Each row is where one point has got to under a steady rotation. How many ticks took it there?
The counts run from 0 to 220.
[ 75 179 127 101 149 118 163 107 121 158 122 157 124 109 116 172 101 119
  82  65 132 121 141 112 162 124 117 172 166 131 136 107  99 117 112 113
 142 133 161 152 103 126 146 159 124  79 118 105 146 146 112 172 129 127
 138 172  99 131  98 116 126 137  94 105 142 120 148 137 134  84 136 113
 116  90  75  75 151  90 150 106 152] -> 76
[ 90 129 140 117 114 141 112 143 105 115 140 118 153  93 157  89 108 127
 139 123 143 103 122 157 118 116  93 173 174 162 105  94 152 175  95 145
 135 122 185 127 107 114 175 130 179 124 100 121 121 150 178 117 164 108
 135 152 128 127 149 135 190 109 124 140 117 153 148 161  86  91 153 131
 116 147 104 153 175 110 102 125 162] -> 109
[ 96 159  96 110  90 112 158 152 107 165 118 150 148 111 112 128 126 128
  94 129 112 121 139 138 112 149  64 171 195 159  92 116 149 146 118 108
 160 135 193 132 134 111 140 100 185  87 152 100 173 114  85 138 154 106
 132 168 116 143 121 135 176 124 121 122 122 118 118 146  88 103 143 113
 114 130 138 111 151 111  90 128 150] -> 56
[104 130 124 117 137  89 140 159 117 138 122 149 130 117 144 140 100 104
 143 123 128 128 107 131 127 164 113 151 205 176 134  96 159 152 101 154
 126 116 193 110  98 142 188 139 158 112  94 112 129 162 149 122 177 129
 156 170 117 130 144 144 156  91 134 133 140 121 146 166 102  81 160 139
 107 169 144 136 151  83 143 152 118] -> 197
[ 96 180 116  87 111 137 180 137 117 167 139 143 148 103 106 157 126 103
  87 132 146 119 135 117 141 130  67 165 194 170  99 107 135 128 140  80
 162 134 174 138 143 121 117 108 133 103 138 135 154 106 129 127 200  93
 136 160 115 163 122 146 147 124 129 140 126 146 129 137 109 107 155 114
 112 151 138  89 156  97 176 121 145] -> 146
[ 99 136 130 128  95 110 135 166 146 104 127 169 125 115 128 137 100 125
 104 102 110 127 103 139 124 154 103 169 178 164 110 121 180 141 114  68
 165 122 157 135 136 148 148  83 157  87 152 101 167 105  78 158 152 117
 170 181 108 136 127 143 205 118  91 126 114 100 120 121 105 127 117 126
 107 133 111 104 142 106 114 132 147] -> 53
[ 95 103 144  93 162 127 148 144 149 118 133 122 135  97 136 144 110 103
  86 103 133 105 121 136 139 135 113 149 170 145 128 111 137 165 131 135
 111 153 168 147  89 110 162 207 173  97 103 111 148 169 151 145 165 133
 146 150 111 110 145 136 128 131 117  94 110 130 158 138 107  66 147 114
 139 152  78 113 130  75 155  86 134] -> 202
[ 93 155 110 120  88 107 147 158 122 145 120 156 140 112 123 131 114 130
 104 122 109 126 125 134 104 152  79 177 201 162  95 121 160 143 112  93
 161 133 189 133 136 130 143  90 182  83 151 101 175 113  85 145 155 103
 146 172 114 141 132 139 192 124 105 128 126 104 120 136  94 111 140 114
 111 137 138 106 152 103  90 139 149] -> 55
[ 65 167 123 127 148 135 151  99 108 140 133 145 140 105 138 130 123 151
 103 100 143 100 129 157 150 131  91 148 154 120 131  71 109 129 131  96
 127 117 160 134  78 125 154 152 151 100 113  79 144 165 134 161 131 156
 135 173 102 125  85 118 170 107 122 111 137 145 148 172 125 102 132 119
 109  89  65 102 125  84 113 110 170] -> 175
[ 59 132 137 150 155 104 124 130 118  90 141 153 134 117 160 124 110 150
 136 104 122 124 113 151 128 142 131 165 123 139 151 105 119 128 124 106
 141 123 159 128 101 153 165 152 156 100 137  97 130 169 125 171 149 167
 169 187  88 131  91 110 193 101  91 129 117 118 136 163 128 105 122 125
  95 124  77 110 124  74  92 132 154] -> 178
[ 67 130 132  86 141 125 150 167 114 123 144 118 140 128 138 125 112 122
 126 128 164 154 119 127  87 121 111 173 151 158 134 126 137 165 154 140
 141 124 172 146 142 117 174 159 159 115 124 129 102 162 186 144 225 124
 160 166 130 143 105 146 153 126  97 132 114 139 132 153 111  99 151 148
 109 180  98 138 164  94 109 127 130] -> 18
[ 95  93 144 106 136 129 121 178 155  92 131 111 120 117 139 138  79 116
 109  88 141 132  94 147  79 119 107 170 151 135 145 105 179 177 124 123
 129 127 155 151 124 119 174 144 154  98 102 112 119 149 154 184 162 135
 164 174 131 111 112 125 173 152  93 110 122 107 127 131 127 127 116 123
 128 145  56 156 166 109 102 116 155] -> 115
[ 61 148 120  99 131 113 141 123 122 137 122 142 146 110 118 133 108 153
 101 102 127 122 151 139 144 117 101 198 127 163 114 137 123 149 122 123
 149 170 187 137 134 118 162 165 181  92 165 103 149 129 111 153 134 110
 134 164 103 131 117  89 171 140  89 105 102 110 162 129  86  76 136  98
 113 118 102  92 135 107  86  93 149] -> 66
[ 81 135 150 102 122 101 139 146 137 118 121 139  97 103 115 152  84 123
 105 103 136 170 113 118  74 107 104 182 168 155 125 129 134 157 126 135
 135 124 129 133 149 166 156 103 147 121 121 125 143 160 165 163 181 126
 178 165 127 121 137 151 154 141  68 158 130 116 126 112 132  98 122 140
 145 157  89 131 182  91 155 135 179] -> 27
[ 84 188 116 136  99 121 147 140  82 169 134 144 132 127 132 136 116 150
 120 129 144 133 127 138  95 141  98 172 186 149 134  85 117 131 110 112
 143 106 186 135 109 136 159 111 143  99 106  79 149 155 130 149 162 135
 152 188 119 154  92 125 187 108 126 153 156 130 115 160 134 127 133 133
 109  92 127 135 176 101  89 159 162] -> 171
[ 92 142 117 127  91 107 138 157 135 121 118 166 133 117 127 128 106 132
 101 118 102 134 118 138 110 157  94 171 192 165 100 128 166 141 111  83
 164 123 171 129 144 143 146  85 171  86 151 101 172 105  79 150 164 108
 163 175 110 136 139 140 198 120  88 129 121 101 121 131 102 125 133 121
 108 138 122 108 152 103  99 142 149] -> 54
[ 96 112 133 135 121 136 108 165  95  95 155 110 154 101 168  97 107 123
 136 131 146 119  98 139 122 142 120 170 180 160 132  96 157 173 106 122
 153 109 183 145 121 115 171 133 165  99  93 127 115 150 161 136 177 116
 142 156 108 133 135 165 193  92 113 134 112 147 133 173 107  95 151 150
  89 157 107 154 157 101 103 135 124] -> 107
[ 71 162 139 131 146 115 138 127 145 128 129 173 112 120 145 119 148  87
 118  79 105 117 141 136 127 139 127 167 194 145 130 122 125 117 139 119
 120 151 161 119  98 100 150 116 150  93 112 135 128 151 133 146 167 102
 154 205  94 128 136 139 155 139  75 118 150 107 136 141 113  83 142 127
 132 155  93  98 168  56 145 141 152] -> 190
[124 139 137 150 115 107 146 138 112 115 122 105 125  98 132 125  91  95
 140  96 130  96  85  96 155 118 114 192 162 191 166  85 178 144 107 104
 139 121 182 148  93 133 159 119 127 104  75 115 124 151 145 149 132 147
 129 180  84 137 133 147 158 118 141 145 126 117 119 154 120 106 136 110
 106 150 104 133 154 110 187 123 149] -> 96
[ 96 130 110  94 116 143 144 146  94 150 146 119 174  68 153 110  87 116
 103 116 160 118 112 111 142 135  74 161 161 120 131  90 131 172  82 113
 195 114 162 157 120 111 117 148 157  98 118 130 150 145 111 137 141 143
 127 106 106 133 114 153 165 111 119 133 113 143 118 173 126  82 142 110
  88 140  79 121 158 114 139  86 156] -> 220
[100 155  93  99 111 133 178 147 103 170 118 137 160 111 107 148 113 134
  98 120 140  94 116 143 134 152  57 154 180 144 116  83 158 157 119  94
 140 125 199 131 121 116 158 136 174  89 133  82 166 115  85 146 147 117
 118 163 116 140 103 127 164 107 152 100 125 128 131 157  92 111 141 105
  98 119 129 113 127 122 104 107 143] -> 58
[ 97 145 122 104 115  98 174 169 143 131 120 142 129 122 115 170  94 101
 106 133 127 149  98 101  97 134  96 173 168 171 125 123 173 131 140  86
 163 131 167 147 160 150 129 103 131  99 146 136 162 123 118 154 214 124
 170 173 120 157 111 137 156 138 107 145 123 101 107 115 126 123 136 115
 112 173 129 113 161  97 165 135 138] -> 143
[ 93 125 127  94 141  96 178 130 162 122 105 138 121  91  97 164  79 106
 101 105 120 131  97 109 123 112  72 171 129 160 120 121 179 141 139  89
 147 143 144 140 143 155 129 123 147 108 149 130 161 134 121 168 154 149
 148 156 111 126 116 119 145 142 108 122 109  95 128 118 116 111 130  82
 118 174  88  91 129  96 189  96 160] -> 140
[108 123 113 118 140  78 139 158 108 136 122 143 124 112 137 145 102 101
 143 118 127 126  91 125 135 167 118 163 209 170 150  98 169 162 103 146
 132 119 191 118 108 141 181 138 164  96  97 117 126 160 138 138 162 146
 150 175 107 134 136 162 157  85 132 127 134 118 137 173 104  72 147 135
  97 167 142 139 133  91 145 150 113] -> 196
[ 72 171 116 112 122 119 136 113 119 131 118 164 131  95 122 108 100 113
 141  85 133 135 116 126 133 126  93 154 183 155 103 117 162 131 108 130
 143 100 160 139 106 120 186  83 147 119 104 129 110 150 173 109 167  99
 130 174 124 122 109 153 166 106  95 129 140 150 148 172  83  95 181 158
 106 160 103 127 173 101 123 137 140] -> 10
[ 80 167 116 109 129 110 142  98 126 134 107 163 128  87 117 113  96 118
 133  88 132 128 120 128 126 122  73 153 175 149  88 118 150 131 113 140
 134 102 163 143 104 121 177  99 164 118 103 116 118 158 179 115 156 104
 123 164 124 113 113 150 157 113 100 118 134 151 150 171  78  88 184 154
 121 161  96 116 167  96 127 130 157] -> 11
[ 88 142 120  83 135 113 141 150 122 138 120 142 121  87 134 151  58 112
 141  69 154 142  87 139 128 134  73 157 193 117 129  73 172 173  94 127
 152  98 135 117 132 146 162 104 131 118 114 125  95 129 124 160 121 149
 146 145 126 103 107 150 161 104 101 121 130 132 129 166 121 101 124 115
  85 137  80 136 160 119 148 112 164] -> 123
[ 73 161 148 128 147 115 140 145 153 121 125 176 111 135 148 132 142  93
 127  80 111 115 133 140 125 133 132 162 193 152 139 109 136 114 136 113
 117 139 156 114  90 110 165 118 134 105 107 126 120 151 135 152 177 110
 173 214 100 133 128 137 161 135  78 120 149 109 139 139 113 100 130 124
 125 148  96 104 159  55 147 149 149] -> 189
[ 83 153 150 100 110 149 152 177 134 139 151 134 143 123 135 125 130 118
 109 153 144 106 127 156 106 113  67 169 166 169 108  78 158 157 138  78
 141 153 176 115 123 118 130 111 133 136 138 125 150 114 123 129 195 115
 167 171 122 168 133 111 195 134 137 162 128 128 130 132 112 135 120  78
 128 149 128 125 154  95 142 115 186] -> 46
[ 66 131 108  76 146 117 168 133 130 163 128 137 143  84 125 136 109 115
 101 122 124 151 130 128  76 135  45 142 158  97 101 103 134 159 128 133
 162 133 156 133 133 112 124 147 193  94 151 129 151 165 125 154 171 145
 143 137 131 112  99 124 141 139 105 110 122 114 110 151 116  79 139 100
 107 161  76 105 152  91 119 107 165] -> 129
[ 98 138 119 110 101 122 169 128 100 139 135  96 155 100 102 139 111 156
  73 157 137 116 139 123 119 114  75 183 137 187 105 123 131 154 145  98
 146 146 200 166 131 137 138 164 181  91 140  87 184 137 144 146 174 121
 119 150 108 145 120 120 159 127 143 137  95 134 137 132 103  94 148 104
 125 133 121 112 134 113 105 100 150] -> 156
[ 81 116 102  73 162 120 168 154 119 145 137 122 151 100 133 150  97 108
 119 130 147 137 105 124 104 138  60 148 143 104 134  88 150 168 142 118
 164 136 153 135 141 122 124 168 167  96 157 136 121 146 126 164 177 167
 145 134 124 134  85 128 148 113 122 117 110 119 113 164 127  92 128  92
  81 169  82 111 131  95 137  98 146] -> 131
[ 68 139 122  92 137 108 136 144 143 136 112 179 128  91 140 146  73 118
 125 102 119 163 113 149  75 145  73 132 182 108  95 101 150 154  98 142
 162  90 142 119 123 154 155 104 166 114 137 134 141 155 136 137 170 134
 181 150 150 101 117 125 171 126  82 127 141 122 132 150 122 110 139 132
 113 147  84 121 180  90 122 139 173] -> 126
[ 92 141 126  98 100 154 131 168 124 148 145 146 157  84 158 125 103 111
  82 118 137 138 133 114  99 143  99 157 194 123 111 123 119 152  83 124
 190 116 152 162 117 107 117 139 150  89 113 136 168 154 119 132 180 107
 163 131 125 133 131 150 168 147  82 132 130 137 112 138 142  94 141 129
 123 138  76 115 199  95 121 114 149] -> 217
[ 74 184 128 102 123 107 155 158 125 165 119 158 122 155 118 172  88 132
 126  96 146 133 128 127 115 127 113 190 163 179 141 107 134 131 105 137
 133 132 197 126 114 138 179 131 110 117 120 114 129 137 128 146 165 110
 167 194 131 154 100  74 153 139 121 145 153 110 163 129 121 119 139 103
 116  94 131 122 180 117 125 134 151] -> 72
[ 77 131 138  92 108 148 130 170 126 136 150 119 135 107 145 114 115 106
 116  94 144 141 128 140  74 109  95 189 181 127 124 112 144 175 119 134
 156 150 153 134 148  79 150 119 151  97 121 145 102 131 148 165 172  97
 145 168 126 129 117 131 174 159  81 137 132 124 112 144 124 104 121 113
 120 147  77 146 199 102 104 117 165] -> 118
[104 122 145 101 112 143 125 184 154 123 134 151 133 104 150 155  71 105
  80  98 131 142 105 123  93 141 113 143 199 132 126 118 147 152  85 116
 163 105 142 159 105 135 142 144 122  93  94 124 167 155 128 144 183 120
 183 145 139 123 132 135 164 149  78 136 143 128 120 125 150 111 135 139
 133 131  75 128 195  92 139 120 146] -> 215
[ 95 119 145 114 113 124 153 198 128 115 150 120 140 125 141 131 115 124
 118 162 137 119 101 144  85 130  82 173 152 170 132  90 173 167 137  79
 150 144 177 125 135 144 130 130 149 125 138 114 153 136 120 155 196 155
 176 164 117 164 117 124 196 120 142 165 116 114 114 132 129 133 108  85
 108 163 124 138 144 100 132 122 170] -> 44
[104 159 118 147  88 100 151 145  85 144 129 126 123 120 127 153  92 151
 111 113 132 142 106 113 103 139 116 190 169 161 154 105 133 145 110 106
 156 110 176 152 124 149 160 113 137  83 116  71 149 145 112 189 135 148
 148 190 106 143  95 133 183 108 116 155 135 110 102 148 139 122 121 136
  97  95 108 134 156 115  93 149 149] -> 169
[ 98 147 113 116 116 130 162 134 125 131 134 113 135 103 121 117 115  93
 125  75 141 114 101  98 131 116 100 176 163 147 146 110 169 135 136  89
 153 138 162 177 112  69 150 129 133  62 104 133 102 133 142 176 145 124
 115 179  93 123  80 151 149 137 103 107 129 106 101 171 112 110 153 118
  97 162  65 125 151 105 133 107 127] -> 5
[ 64 159 127 141 129  95 131 124 114 133 131 139 129 114 139  91 139 139
 152 132 116 121 134 134  96 121 107 192 129 165 137 118 115 139 133 136
 140 161 191 118 104 119 157 131 182 110 147 111 123 173 140 150 150 146
 147 191  92 146 113 102 184 131 106 155 128  99 131 162  96  89 131 100
 113 143 109 117 150  85  87 139 171] -> 181
[101 156 119 144  95 108 156 118 101 134 119 115 122 102 109 148  86 155
  88  89 130 131 109 117 123 116 107 208 150 157 147 112 133 139 117  89
 158 124 158 160 128 142 148 130 148  75 127  73 162 140 104 193 108 143
 127 172  91 126 107 136 177 121 102 139 116 103 111 133 131 107 118 126
 108  90  80 115 143 118 115 119 167] -> 167
[ 90 151 150 109 116 142 154 165 113 113 154 112 139 139 124 165  80 155
 100 128 171 114 107 140 150 112 113 183 142 189 139  79 148 150 129  70
 130 122 182 154 119 149 171 146 106 126 111  86 139 123 148 158 176 127
 158 177 117 159 105 110 182 115 134 147 113 145 156 122 130 137 130 117
 110 100 110 138 139 118 129 109 143] -> 160
[ 88 146 147  96 137 131 141 163 104 122 153 152 137  98 150 153  89 122
 110 134 161 137 101 146 120 148  93 143 195 133 120  65 134 158 120  98
 151  93 129 114 129 176 137 123 132 136 115 123 138 149 148 135 190 144
 177 144 122 143 122 164 183  83 111 157 126 164 129 153 146 102 118 131
 101 145 109 122 150  83 165 130 170] -> 35
[ 86 171 115 125 145 101 162  98  98 178 117 131 150  98 133 135 107 124
 125 127 138 113 135 114 136 129  87 165 143 166 134  88 104 127 100 149
 141 124 203 135  85 146 146 164 160 109 109 111 157 190 154 124 151 155
 131 160 106 144 113 101 137 111 156 153 141 133 150 169 120  71 161  99
 110 125 116 104 153  89 155 123 158] -> 84
[101 133 115 128 137  92 157 120 112 143 121 143 123  90 126 124 128 100
 120  80 113 119 121 112 152 149 111 183 200 149 140 116 133 141 128 129
 139 149 161 130 111 104 149 143 172  69 119 122 125 151 114 163 127 134
 118 171  79 117 142 173 144 106 104 110 124 103 120 169 102  48 140 123
 102 162 102 100 129  77 155 126 132] -> 193
[ 64 150 135  70 140 136 152 141  99 141 146 107 142 115 125 116 120 121
 119 121 177 136 135 132 116  98  91 188 151 160 120 110 121 173 148 146
 133 147 162 130 144  99 164 149 151 139 121 134  94 149 198 133 194 108
 137 155 116 145 116 140 153 134 104 145 119 153 147 156 104  76 149 121
 124 171  98 135 166 103 130 107 158] -> 20
[ 93 118 138 132 121 140 111 158  99 105 152 122 160  94 166  90 105 124
 141 129 145 114 111 151 119 134 109 174 182 167 121  95 155 168 101 135
 148 113 185 134 113 121 173 129 169 116 101 122 115 149 173 120 174 111
 140 152 121 133 139 148 191 105 117 143 116 155 143 162  95  98 148 142
 105 156 108 155 173 101  99 136 137] -> 108
